Each path below is one point turned by a fixed rotation once a step. After each direction that follows a path, write how fast that rotation turns it, in degrees each step (0 if it stays still).
Each turn is a multiple of 5 degrees from 10 to 175, or 0.
Each row of a path follows its step; steps can be skipped.

step 0: [-21   2  11   3 -10  20  -4  -4  30   1  -9  14  17  15   2 -27 -19  -8
  -2 -24 -17  -9 -19 -13  -4  -7 -28  10   3  10  13  -4  14   8   9 -18
  -5   1   3  31  22  13  -3 -33  21  17  17 -27  16   7 -22]
step 1: [-32 -36   7  16 -22   6  11   0 -13 -27 -15  15  16   1 -23  17   2   2
  20 -22  10   7 -10  -6  16 -13 -13  -6  22   8 -30  -4 -14  -1  -8  -5
 -23 -13  -7 -22  11  -5 -21  -3   7  -5  28 -16   3 -13   7]
step 2: [  5  23   6   2 -31  10  -5  -3  13 -10 -16  15   7 -11  20  -4   8  17
   3   1  10  31  32 -29  -3  -8 -30 -24   6 -21 -13  17 -21 -25 -14   9
   7  13 -20  -9 -12  -7 -15   3  -2  -1  -7  -6  15 -12 -22]
step 3: [ 32  -3  -8  -6   0 -16  16   3 -18   3   9  27   8  22 -12 -16 -15 -27
   5 -13  -4  31  33 -18  13  -2   1 -17  17  -4  18 -17  -3  12 -20  11
 -10   2  -2  26 -18 -30 -11   3   1   3 -13 -16 -20   8  -8]
step 4: [ 19   9  -7   4   2  10   2  -2 -33  10  12  21  -7  -7  -4  18 -10  14
 -15 -15  45  -4   7  19  18   3   0   1   0 -36  -9  -9  -5  39  21   8
   9 -13 -10  16   5 -27   6  -5  -2 -18 -15   4  25   0   3]
step 5: [  8  24 -22 -16   8  18  -7   2  -8 -10   7  24 -10   8  -2  -2   6   4
 -25 -16  -3 -24 -14 -31  25  -7  -4  12  -9 -35   4  -9  20 -11 -13  15
  -9   2  23  -7  -1  25   0  -4 -18  -5 -14  44  -3   7   6]
step 6: [ 28  -2   7  -5  15  20 -15   5 -18 -26 -15  16 -16  -8   6  12 -11   1
   2  -6 -17 -33 -10  -2  22  27   5  -2 -20   6  32  12  -2   3 -14 -22
  -9  -6  19  21  10  12  10  -6 -13  21  24 -28   6 -12  -4]
step 7: [  7  14  13  25  -1   7 -15   5  15 -20   4  -6   4   1  -4  20  -2  12
  43 -18  -5   4 -37  -5  13   9 -12  -2   4  -4  -6 -30 -10 -19  25 -17
   1 -30   7  15  11  10  16  29  18  -3   7   8  -9 -22  11]
step 8: [-16  18  10  -2   7  -6   6 -11 -15 -13  30   4  -3   0  26  17  -7   8
  25   9 -12   6   7  -6  -3 -10 -10   5   5  16  12 -35  -9 -35  -8   0
  19  25  -5 -28  -1  -5  -8  11 -27  -3  31   7  11 -24 -24]
step 9: [ 16   0  26  -8 -21 -11 -32 -13  -4   4  12 -17  12  19  17  -2  -1 -18
  -7   6   8   7  18  13  -5 -23  29 -24  12 -12  20 -21 -10  -1   4  18
   8   3  14  -3   0   2   8   5  29  28  17 -15  -9  -3 -34]
step 10: [-21   7   6  10 -13   8   7   7 -12  17  13   0  10  29 -25  11 -25 -11
   3  17  38 -23  24  -9 -16 -28 -19  24  -2   6  -2 -10  19  14  13  11
  23 -17  -4  20  18  -7  -1  -7   8   6   0  -2 -21 -12 -10]
step 11: [-19   4   1  -8 -18  -4 -16  -1  -5  -8 -12  -8 -10  -3  -2  19 -24   9
 -19  -7  13  -8  31  -8  18  -6   8  24  18   2  -9   2  -9  20 -25  13
 -13 -15 -33 -26   5  25   3 -28  -4  15  12  37  -2   9  10]
Speeds:
[  6   9   3   6   5  -8  -1   8   3  -9   5   8   6  -7  -2   0   1   4
  -2   0  -7  -2  -3  11  -1  -1   2   3  -2  -3   2   4   5   5  -7  -1
   1  -5   5  -2   0   2   1  -4  -2 -10  -1   1  -4   0  -2]
45
[-1 -3 -4  2  1 -6 -4  0  0 -7  5  1  7 12  5  2  0 14  2  5  0  6  1 -1
 -6 -2  7 -1 -5 -1 -8 -2  0 -7  1 -3 -4  0 -2  1 -2 -9 -6 -2  2  5  0 -5
 -2 -2 -6]
55
[-2 -1  5  3 -3 -3 -6  4  0 -6  0 -6 -1  6 -8 -4  7  0 -1 -2 -4 11 -4 -6
  9 -2  9 -3  3  1  1 -6  0  3  2  9 -8 -4  2 -3 -1  4  6  1 -1 -1 -1  4
 -5  8  4]
175
[ 2 -4  0  2 -5 -2 -4 -3 -2 -3 -8 -2  7  1 -4  2 -5  6 -1  5 -3 -4 -4 -6
  8 -5 -7  3  0  1 -5 16  0 -1 -3 -6  0  0 -4  5 -1  4  4  6 -4  1 10  3
 -4  3  3]
70
